Each path below is one point turned by a fixed rotation once a step. After each direction that follows a path, write how fast that rotation turns it, in degrees per step (0 if it stays still).
Each turn is a multiple of 5 degrees from 10 to 175, or 0.
Each row of a path follows its step; steps can be skipped.

step 1: [ -2   7  -4  36  10 -29   2   4  18 -13 -29  27   2 -12 -27 -18 -16  -6
  26 -33  11  15 -26 -21 -13 -35 -25 -15 -35 -32  16 -45 -45  27  28  -2
  -2]
step 3: [ -7  19   0  44  25   4  34 -48  -3 -38 -10  32 -37  22 -18  24   5  -5
  -1   2  12  20 -17   8  52 -17  22  22 -25 -15   2   4 -33   3 -14 -19
  24]
step 4: [ -5   7 -38 -24  12  -9 -12  -5  21 -17 -36  -2 -15  11   9  46 -22  36
   4 -19 -28 -25 -14 -14   0  52  13  29   0 -29   2  35   7  46 -11 -22
   7]
step 5: [ 16  12  -1  11 -12 -24   0  19   8  -2 -20  37   8  -4 -14 -13   8   1
   1 -35  -9  56 -27 -50   0   7  66  32  -9   6  -7  -1 -13 -12 -13   3
  41]
step 6: [ 11  -8  22  -6  29  17 -16  21  -4  14 -63  28  12  24  -7   1 -60  12
   0 -39   0   8   0   9  -5  52  12 -33 -16 -13  11  -3  15 -25  20 -29
 -12]
step 7: [ -5 -13  18  41  10  26 -14  37  36  11 -11  32  19  -9   1  14  27 -30
 -30 -37  43  11  -1   9  -2 -32   7  19 -14  -1  13  16 -12  14  -7 -57
  30]
step 8: [ 10  -9 -16  14  32 -20 -43  20  20 -19 -35 -21 -35  14 -15   4 -38 -30
 -11  -7 -18   2  13  28  35   5 -16  10 -34  15   2 -11  25  11 -54 -23
 -12]
step 9: [ -3   0   8 -22 -13 -30  -4 -29  32  -1   9 -20   9 -44 -13  26 -30  16
  15 -18  39  35  15   3  24 -27  28  35 -32  -2 -24  32 -11   2  -8 -42
   7]
step 10: [ -1   7  24  -5  11 -55 -22  -7 -11 -18 -39  27 -10   2 -35 -21 -39   8
  27 -16 -10 -30  10  -3 -54  -7   1   1 -36 -23  -5   0 -17  29 -31   9
   7]
Directions:
[ -2  -3  -7  -1  -1   4  -3   5  17   1 -10  -4  -8  -4  10  -3  15  -8
  -2  -8 -12  -6  -4  -8 -11  -9  -7  -3  -6  -9   3   2   4  14  -3  10
   5]	115
[ 13  18   0   0   7  -6  -3 -12   1  -8   4  -2  -5  -5   7 -16   3   8
   9   7   6  -4   9  -3   5   1  -9  -2   0  -5   6   6 -13   9   4   1
   3]	40
[  9  -1   8   2   9  -6  -6   2   6   1   1  -6   9  -7   1   1   3  -8
  -3 -15   6   5   8   3   7  -1  10 -14  18   2  12  -8  10  10  -4   0
  -5]	45
[ 11  -9   0   6  -5  -7  -9  14  -4   7  10  -7   1   7 -11 -11  -2   0
  -6   5 -12   3  -4 -13   9   0  -7  13   8  -6   9   3  -2   0  -9   0
   0]	120
[  2  -7  -8  -6  18   3  -7  -7  -1  -6   2  -2  -5  -1 -15   1   0  -4
   2  -5  -4 -10  -4  -9   8   9  -5 -10 -12  -6   0 -16  -1  -9   4   3
  -8]	155

step 0: [ 38  -6  23  24  38 -16  -2 -22  19 -12  17 -24 -41  -2  26 -27   7  26
 -30 -13  -7   5  14   1   8  -5  -2 -17  -4 -13  32  70   4  25  13   9
 -22]
step 1: [-23  -5  10  15   0   7 -17 -15  39  31   0   1  11 -11  10  12  11  51
   6 -30 -19  -8 -26 -23  48  20  20  -3 -52 -33 -19  16 -38 -21   0   9
  14]
step 2: [  9   0 -28 -15  17 -20  13  13  31  65  28  63  -7 -20   1   0  -7   3
 -24   2   1 -18  33   9  14 -12  -9  29   2   8   6  21   9 -24 -34  33
  10]
step 3: [ 55   5 -17  20  21 -10 -41 -19 -19   0   0 -16  23 -14 -17 -19 -15  -2
 -47 -42  -5  41  19  14  -6   1   7  44  -7 -26   6   5 -20 -26  10  20
 -26]
step 4: [  2 -12  30  22   4  12   5  24  30   7  -6 -19   2  -3  -6   7 -48  46
 -57 -24 -29  10 -40 -13  15 -31 -37 -11  -7  -6  15  24   6   7 -27 -18
   3]
step 5: [  4  -9 -15 -16   1 -42 -23  18  17  25  37  -1  11 -12 -11 -11  19  44
  32 -13 -12  14  10 -26  38 -10  -3 -36  33 -27  16  -4 -39  -5 -41  19
 -15]
step 6: [  8 -11 -19  -6  -1  13 -29  24  35  19  12   9 -28  -1   3 -39  35  -9
 -24 -47   9  20  30  38 -30 -18  28   8 -22   0  -9  41 -21   7 -35  -8
  24]
step 8: [ -4  -1 -15  16  19 -14 -18  18   1  52  18   3 -44  14  13  20 -13  22
 -32  14 -79  13 -16   4   6  -6   6 -18   3   1  41  -4 -22 -25  10   2
  -7]
step 9: [ 10 -29 -26  17  -3 -16  14  13  44  18  12 -10  16  19  39  -8   3  25
   3 -45  14  17 -25  17 -12 -26  24  16  27  -5 -28 -12 -12 -37 -19  42
 -34]
Directions:
[ -2   1   4  -2  -3  -4  -9  17  -2 -12  -8  -5   8   6 -14  -2  -7  -5
   0 -12   7   6   3  -5   4  -2 -13  -2  15  -6   4  -3   1  11 -13  -2
   2]	55
[ -2  -3 -10  -9  -4   5   3   4  -2   3   6   5  -6  -4  -3  -9 -12  -3
   8   0  12   0   4  17  11   7   5   6  -2   9 -15  -2 -12   2 -13   6
   0]	95
[-12   4  -3   1   0   2  -6  -7   4   8 -11   3  -4   2 -11  -7  18   8
   0   4   7  -4  -1   3 -10   0  -4  -1   4  -2  -2  -7  11 -12 -15  13
  -7]	100
